One turn moves each row of this set onto another row. After a few examples, where does it send each row asked below?
fon: [ -7 -26  -8  -1   0   3   3   6   1 -30   9  15   6]
vopu: [-13 -21 -15  -9  17  -4   9  -1 -23 -32 -12   7 -13]
defu: [-16   9  -9  21  10  -8   2  -9   0 -24   5  24  -7]
tizi: [-22 -13  -6  -3   8   0  21  -9 -21  -7 -23  -4 -14]
koviz: [-17  -7  10  19  11  14  -2  -5  17 -27  12  10  -1]
kive: [-14   3 -17  14   9 -17  -2  -4 -10 -32   5  14 -18]
Ferus: [-14 -28  -3   2  18   6   4  13  -5 -38   2 -14 -10]
Dag: [-12 -21  -4   0  17   2   2  -3  -6 -34   8  28  -3]
Feduf: [-19 -28  -4  -4   4  -6   4  -1 -12   3 -15  -8 -17]
kes: [-24  -6  -8  -1   0   2  21   1  -6   0  -7 -13 -28]
voko: [-21  -8  19  23   9  17   5 -16   1  -2  -1   6 -15]
Kuva: [-26  -7  11   2   0   7  14  11   9  -2  -7 -13 -10]
lek: [-23 -23  13  11  13   9   7  -9   9   5  -6  -5 -19]
Fuf: [-22 -12  10  12  10   8   7 -13   5 -13   7  28   1]
Murif: [-25   5 -12  26   4 -11  10 -15 -14 -13  -9  -5 -17]
vuvod: [-16 -26   5  17   0  12   6  -8   6 -14   8   9  11]
zok: [-11  -9 -13 -10  13  -2   2  10  -9 -32 -13 -12 -24]
gaf: [-12 -15 -20  -6   5   2  17   8 -13 -29   1 -10 -21]
tuzis: [-22  12  -6  27   7  -4  10 -15  -2 -12  -3  11  -5]
vares: [ -5 -18 -12 -16   6   3  13  15  -1 -27  -8  -3 -14]
sutus: [-29  -8   7  15   4   8  12  -9  10   6   8   1 -21]
gom: [-23  -5   1   2   9   2   8  -3  -4  -6 -21 -20 -25]
Sadi: [-11 -22 -14   7  13   8   7   2  -2 -41  19   6 -13]
veba: [-20  -6   6   3   5   6   8  -6 -13   2 -17  -7 -29]
pafar: [ -9 -26 -13 -15   2  -7   2  11 -11 -18  -5   4 -11]
Sodot: [-14   3 -17  13  17 -14  -3  -5 -11 -30   1  17 -15]
dom: [-23  10  -6  31   1  -6   9 -15  -3 -15   1   8  -7]
fuzi: [ -7 -11  -7   0  15   5  -4   8   5 -45   6   8  -9]
Dipug: [-16 -27  11  20  15  19   5  -9  14 -19   9   4  -2]
Vif: [-21 -18   4  20  12  12   4  -8  12 -18  23  13 -13]
Liko: [-17 -16  -1 -11   8   0  11   6   0  -1 -15  -9 -26]
gogu: [-27  -3  14  20   8  12   6 -12  12  -3  -5  -7 -11]
Rab: [-25 -14  18   8   9   6   1   8  17  -5   7   4 -11]
koru: [-28  -8   9  10   5   7  18 -16  -4   4 -12   9  -5]
bagav: [-19 -16  -3  -2   6   6  17  12  -5 -22 -12 -23 -11]
Vof: [ -1 -11  -7  -1   8  11   4   6 -10 -43   5  12  -9]
Voral: [ -4 -24  -5   2  10  14  10   6   7 -39   7   6   0]
vofuv: [-23   8 -12  22   9  -8  12 -15 -14 -12 -13  -2 -12]
dapid: [-18 -27  11   9  20   6  -5   9   9 -28  13   3 -11]
ratum: [-17   8 -10  23   3 -10   2  -7   0 -26  10  19  -8]
peteg: [-19   1 -18  15  10 -18   1  -7 -19 -23  -6   0 -24]
Tidub: [-10 -12  10  20  10  19   1  -9   1 -30  12  17  -3]
boku: [-23 -28   7  16   4   6   7 -13  -1   6  -6  -4  -4]
kolak: [-17   2 -19  15  16 -14   3  -9 -19 -22 -11   1 -19]
goge: [ -8  -7  -9 -12   6   2   8   8 -20 -23 -14  -2 -26]

Liko moves to lek
fuzi moves to zok
Murif moves to dom
Now find these:
Vof moves to goge
defu moves to Sodot
kes moves to sutus
bagav moves to Kuva
boku moves to vuvod
tizi moves to koru

One turn moves each row of this set onto another row. After a few examples, where does it send each row asked below?
Molad: [  4  -2   7 -16 -18   5   8  -7  14   2  -6  17  -7  -1   4 -11 -17 -20
  -3 -14  15  -3  -1   3 -16   9  -9   1   5  11  -1  -9  -6]
kan: [ 10   8   7  16   0 -10  14  -6  15   6  -6  -5  -8   7   3  -2   0  13
   3  -1  22 -25   7 -18  -9  11   7   8  -4 -17   4  -2  -4]
gozif: [ -1   5   3  -2   8  10 -14  19  15 -17 -11   6   0  -9  -4  -9  24   9
   5   0 -13 -21   3   7 -12 -10  -8  -6 -13   3  -4   1   1]
sugoz: [ -7   3 -17   0   9 -19 -12 -13   1 -11  -3  17   4   0   0   1  -1   7
 -12 -29  -8  17 -14   3   8  -1  -8  -6   1  -1  -4   5 -11]
rapas: [  7  -3   3   1  -1  -8  21  12 -17   5   9  -7   1   1  -5  -6  -3  -6
  17  14  -3  -4  22  -3   3   0  30   2   7   9   3  12  12]
Dutop: [ -1  15  -6   1 -24  -1   5   4   3  -9   1  15 -11  -4 -12  -5   5  -3
   7  -6 -13  -3   5 -23   6  -2  -3 -12   1  21 -13  20   1]
pari: [  3   0  -6  -4  -8 -11  11  -7 -22   8  25 -13 -15  -3  11   3  -2   6
   8 -11   7   7   6 -12   6   6  25 -10   4   6   7   3   8]
mav: [ 14  20   2  12   7  -8  15   1   7  -1   1 -11   6   8   0  11  -5  11
   4   8  26 -11   3 -12 -15   3  -7  16 -10 -10   3   2   7]
sir: [-11 -10  -6 -27   5   3 -12   8 -17  -1  -2   6  12   1  -2 -15  -7  -8
  -5   5 -18  10  -1  13  -1 -15  -1   4  -6  18   7   6  -6]
mulor: [ -8 -14  -3 -19  16   4  -3  -2 -12   0 -13   1   3  -5   5  -7 -10  -8
 -12   8 -21  12   4   7  -2 -17   1   9   3  16  12   7 -14]
Feg: [-12 -14   0  -8  -7   0   0   7   3  -6   5 -10   7 -16 -16   2   7  -3
   1 -23   9  -1 -20   9  -8   5   5 -27  11  -2   1  -5  13]
Gav: [ 10  -3  14 -12 -13   5  -5   0  12   3 -11  17  -5  -8  -6 -11 -24 -30
   5 -13   9  -4   3   3  -7   4  -5  -2   7   4  -2  -5   1]
ruv: [ -2   1 -11  13   6 -20 -13 -10  -8 -10 -14  -1   3  -4  -2   7  -6   7
  -6 -23 -11   5 -28 -10   6  -7  -8  -1  -4   0  -3   3 -17]
bev: [ 10   3 -12  -3   7  -4  18   3  -7  -3  12 -16   5   5 -12   4 -12 -10
  15  16  10   4  20   3  10  -6  19   5   5  -2  -6  18  15]
ket: [ -6  16   7   9 -15   0   0  -8   0 -11   2  15 -13  -6  -1   4   8  -1
  10   1 -14  -2   5 -31  -3  -2  -6 -14   1  15 -15  18  -1]
nuso: [ -8  11  -1   6 -15   4  -2  -3   6 -11   0  20 -16   0  -5  -4  -2  -1
   8 -12 -21  -1  12  -8  11   4  -5 -11  -1  23 -18  15   3]
finiz: [ -4 -12   7   5  14 -12  -2 -17   1  10   1  -9   3  18  11  -8 -14   8
   4  -2  18 -11   0   6  -4   7   8   9  -9 -25   2 -12  -4]
Pafir: [ -3  -1   1  -1  19   9   3  11  15 -17 -17   3  11 -10  -1 -13  21  -1
  10  14 -11 -16   7   3 -15  -7   3 -11  -1  -7 -10   6  -7]
sizez: [ 10   5  -8  15  15  -2   2 -21   3  -5   9 -14   0  14  -3   2 -10  13
  -3   8  11 -15  16   7  10   2  -2  21 -14   9  -1  -1  -8]
guv: [ -4  -3   0  -6   4   2  -8   7   8  -5  -3  -2   0 -20 -21  14  10  -2
  -1 -26   8  -7 -18   2  -9   7   0 -18  10   5  10  -8  11]
kod: [-14 -18   5  -3  -1  -1  -4   2   2  -9  -7 -13  -2 -14 -14  13   4 -11
  10 -16   4  -8 -23  10  -8  10  12 -17  11  -6  -4  -6  10]
fopu: [ 10   3  -4   5  -9  -7  13  -7 -14  -5  27 -21  -5  -3  11  11   0  13
  -3   0  10  14  16   4   1   5  12   2  -2   9   6   9  14]
Piv: [ -1   1   1   2   2  -5   1 -10   7  -2   3 -20   4  12  11  -3 -19   6
   5   7  20   0   7  13   3  13   7  11 -14 -28  -6   3   2]
lavok: [-13  -6   6 -25   8   2 -15  14  -8   1 -10  11   6  -3  -1 -11 -10  -9
  -8   2 -14  14   2  10  -5 -21  -3   4  -1  -3   6  12   1]
fega: [  9  -9  14 -13 -18   2  -3 -18   5  -2  -1  13 -16  -4  11  -2 -12 -28
   0  -6   7  -3   3   3 -16   7  -2   2   5  11  -5  -8  -6]
pogi: [  8   1 -10   9  14 -14   2 -15   3   3  -8   2  -1  24   6  -5  -3  15
   7   9  -2 -20  13  -4   3   6   3  25 -16   2   2   0 -11]
kabet: [  4  13   2   5   4  -3  -6  10 -25  -2  19 -33   6  -6  -6   6  -9   8
  15   8   7  -4  -2  -6   9  -6  11   3 -17   1   3   2   9]
Zumeb: [ -5  -2   1   2   6   7  -2  14  19 -16 -15   8  14   0 -15 -17  19   4
   5   9 -10 -25   5   9 -10  -6  -6  -4  -8   1  -9   5  -5]
doko: [ -8   1 -17   0   0 -16 -19 -13   1  -6  -7   4   7   5  -2  -3  -3  13
  -9 -23  -4   7 -25  -7   7  -4 -15  -6  -9  -6  -3   3 -14]
Furem: [  3  -9  -4   3   8 -14  -9   7 -27   5  15 -24   4   1  -8   2   6  11
  15   5  -8  -7  -1  -9   9 -12  21  -4  -7  -2   7   5  13]

nuso moves to Gav
bev moves to mav
Now find these:
Dutop moves to Molad
pogi moves to rapas
kod moves to ruv

